rotation steps, each row followed by its count of steps
The counts run from 0 to 562.
[ 87 118  93 125 137 140 146 141 173 127 112 123 163 135  71 109 134 107
 136 115 127 156 213 108 102 140 131 121 141 137 152 114 112  98 101] | 294
[138 129 133 142 108 129 178 140 197 151 117 161 144 113 102 133 144 165
 123 143 117 116  99 100 160 126  96 102 113 140 165 136 161  99 170] | 160
[157  97  78 128 126  85 123 120 142 109 118 140 110  96 160 153 157 102
 102 103 146 128 115 150 127  95 146 188 113  78 126 172 148 136 128] | 107
[163 114 183 163 140 127 165 132 166 164 113 139 126  94 155 120 118  99
 153 105 152  97 135 153 115 135 143 120  98  99 159  86 116 147 174] | 241
[132 112 152 147 139 121 171 150 153 137 127 138 123  98 139 160 116 136
 145 130 131 112 134 117  79 175 130 125  96 144 117  96  68  61 149] | 34
[104 117 144 144 102 163 136 158 181 144 111 125 156 107  70  59 146 125
 159 133 109 141 137 118 146  79 142 116 118 101 157 132 133 120 133] | 199
[106 142 128 112  95 150 174 159 174 142 138 172 143 106 100 116 154 129
 115 143 119 154  81 133 151  91 169 148 110 125 160 168 128  87 114] | 401
[157  79 122 139 157  78 131 115 153  99  85 142 127  83 115 109 149 152
 133 121 158 124 105 123 133 126 109 153 130  89  92 166 168 102 129] | 109
[156 163 125 107 117 148 133 105 119 161 152 185 124 137 130 143 129  70
 148 131 179 112 134  99 125 146 178 126 160 167 155 114 145 102 115] | 384
[117 129 129 133 140  61 160 105 157 125  64 149 154 169  90 127 135  93
 132 128 162 156 130  95 112 144 133 152 161 119 143 130 166 123  93] | 303
[130  97  97 132 103 159 100 110 124 110 166 126 105  78 127 172 123 137
 139 134 143  90 184 112 162  93 116 142 120 121 105 109 146  79 144] | 124
[188 121 143 133  80 113 122  89 108 175 136 131 122 141 184 123 114 140
 115 134 162 141 161 135 157 114 168 109 138 145 170  95 174 134 121] | 472
[106 110 157 185  72 167 149 117 166 131 126 127 177  97 112 134 102 156
 122 135 131 138 132 118 178 119 132 149 108  92 145 149 152 124 132] | 457
[114 132 136 138  80 171 150 162 177 161 127 125 157 112  99  92 138 104
 148 129 105 142 131 124 148  71 163 136 120  94 164 130 139 146 127] | 200
[105  63 142 168 110 118 122 109 132 101 149 108 153 104 120 173 115 114
 112 142 158 147 132 155 173 139 134 144  60 119 154  97 123 147 110] | 10
[167 107 166 127 130 101 172 108 142 138  81 170 122 149 102 132 141 162
 164 125 109 131  96  67 139 124 139 174 137 142  94 117 126  97 114] | 71
[101 131 168 140 126 160 163 153 200 137 125 132 175 118  98 102 140 147
 107  98 159 116 192 147 139 125 129 118 139  99 135 112 123 102 101] | 495
[156 129 181 173 127 129 162 141 170 150 100 121 186 103 107 120 128  89
 130 114 171 107 125 115 102 154 136  96 142 113 129 107 164 103 137] | 247
[140  71 100 155 153  68 114 112 150 103  84 122 147 129 120 138 145  64
 128 140 142 135 159 117 109 132 100 125 115 111 168 113 151 154 123] | 549
[156 105 142 158 106  84 157 115 116 133  94 143 120 134 162 162 117 133
 173 118 110 122 101  84 110 122 157 191 123 102  89 123 100 104 140] | 322
[177  85 162 147 127  83 104  83 112 130  93 134 112 130 162 108 110 145
 143 165 157 135 158 125 144 115 118 110 135 116 156  96 171 134 110] | 222
[145 151 112 116 100 170 148  93 135 154 168 186 113 144 161 176 117 119
 128  92 152 104 172 109 157 127 167 164 132 137 139 115 126 113 145] | 377
[ 66 109 107 137 124  92 140 127 159 133 129 105 127 116  87 167 118  94
 141 159 159 189 103 131 150 107 133 166  89 136 149 132 113 118  96] | 306
[167  87 129 130 168 119 119 142 172 122 120 175 124 101  93 107 196 134
 121 146 118 120  90 108 128 104  80 139 112 137 141 148 147 116 118] | 405
[158 157 142 143 113 125 133 139 143 175 119 146 126 101 150  91 132  69
 177 139 157 138  79 137 107  94 174 143 138  89 158 151 143 129 124] | 441
[138 124 130 113 108 139 133 159 149 163 121  92 140  89 123  78 135 113
 133  92 145 123 184 161 106  89 163  99 138 105 122  98 136  86 132] | 238
[116 117 130 139 137 133 115 105 123  88 148 186 118 128 141 150 118 139
 156 136 169  73 143  99 124 171 104 124 116 128 135 110 106  49 138] | 380
[103 113 165 145 106 107 141  96 154 136 127 142 143 182 104 147 120 179
 140 134 148 160 130 129 190 131 120 153  88 138 158  88 117 133  96] | 513
[168 116 110 115 109 138 144 105 162 148 113 166 120 149 141 139 147 141
 115 143 103 126 176  78 155  68 113 157 173 129 149 135 177 139 114] | 415
[134 139 118 113 142 160  90  92 156 156 154 149 107 142 114 127 129 166
 140 160 168 152 189 100 162  98  92 125 141 163 151 112 137 104  88] | 174
[112  60 116 151 167  87 126 106 162  94  81 126 139 119  86 121 128  98
 134 141 158 148 176 116 130 139 107 123 116 105 162  99 147 161 120] | 550
[118 105 172 142 106 130 138  85 123 144 114 126 115 109 156 110  72 191
 142 165 160 176 165 144 164 121 157 143 110 109 149 117 122 122 103] | 224
[144 125 146 131 124 152 111 149 144 175 166 128 113  91 184 116 140 145
 108 114 159 149 155 190 112 125 154 140  80 124 151 122  73 102 111] | 483
[156 103 125 114 135 141 127 109 141 126 147 150 105 103  94 151 126 142
 157 126 150  84 158  90 157 125  99  95 136 163 120  81 151  67 167] | 374
[137 132 118 106 106 181 143 101 142 150 172 167 107 120 119 157 103 137
 135 103 153 111 186 106 184 106 160 142 141 154 133  99 131 109 142] | 376
[181 131 146 162 132 102 122 125 137 179 102 130 125 118 196 105 124 138
 149  99 154 140 126 158  85 150 146 138  85  91 136 114  97 114 163] | 234
[152 113  84 124 124 157 110 148 179 133 152 149 153 100 123 117 196 167
  71  98 116 135 149 148 142 105 109 143 104 120 136 167 131 105 122] | 156
[ 96 107 108 163  58 107 113 109 131 139 137  89 127 124 150 142  95 158
 139 177 125 166 150 125 155 109 124 122  82 115 171 123 129 107 130] | 218
[153 107 136 112 151 103 134 130 151  96 102 206 135 147 107  73 188 134
 122 115 148 112  94 117 132 142 126 127 127 107 156 144 153  96 106] | 398
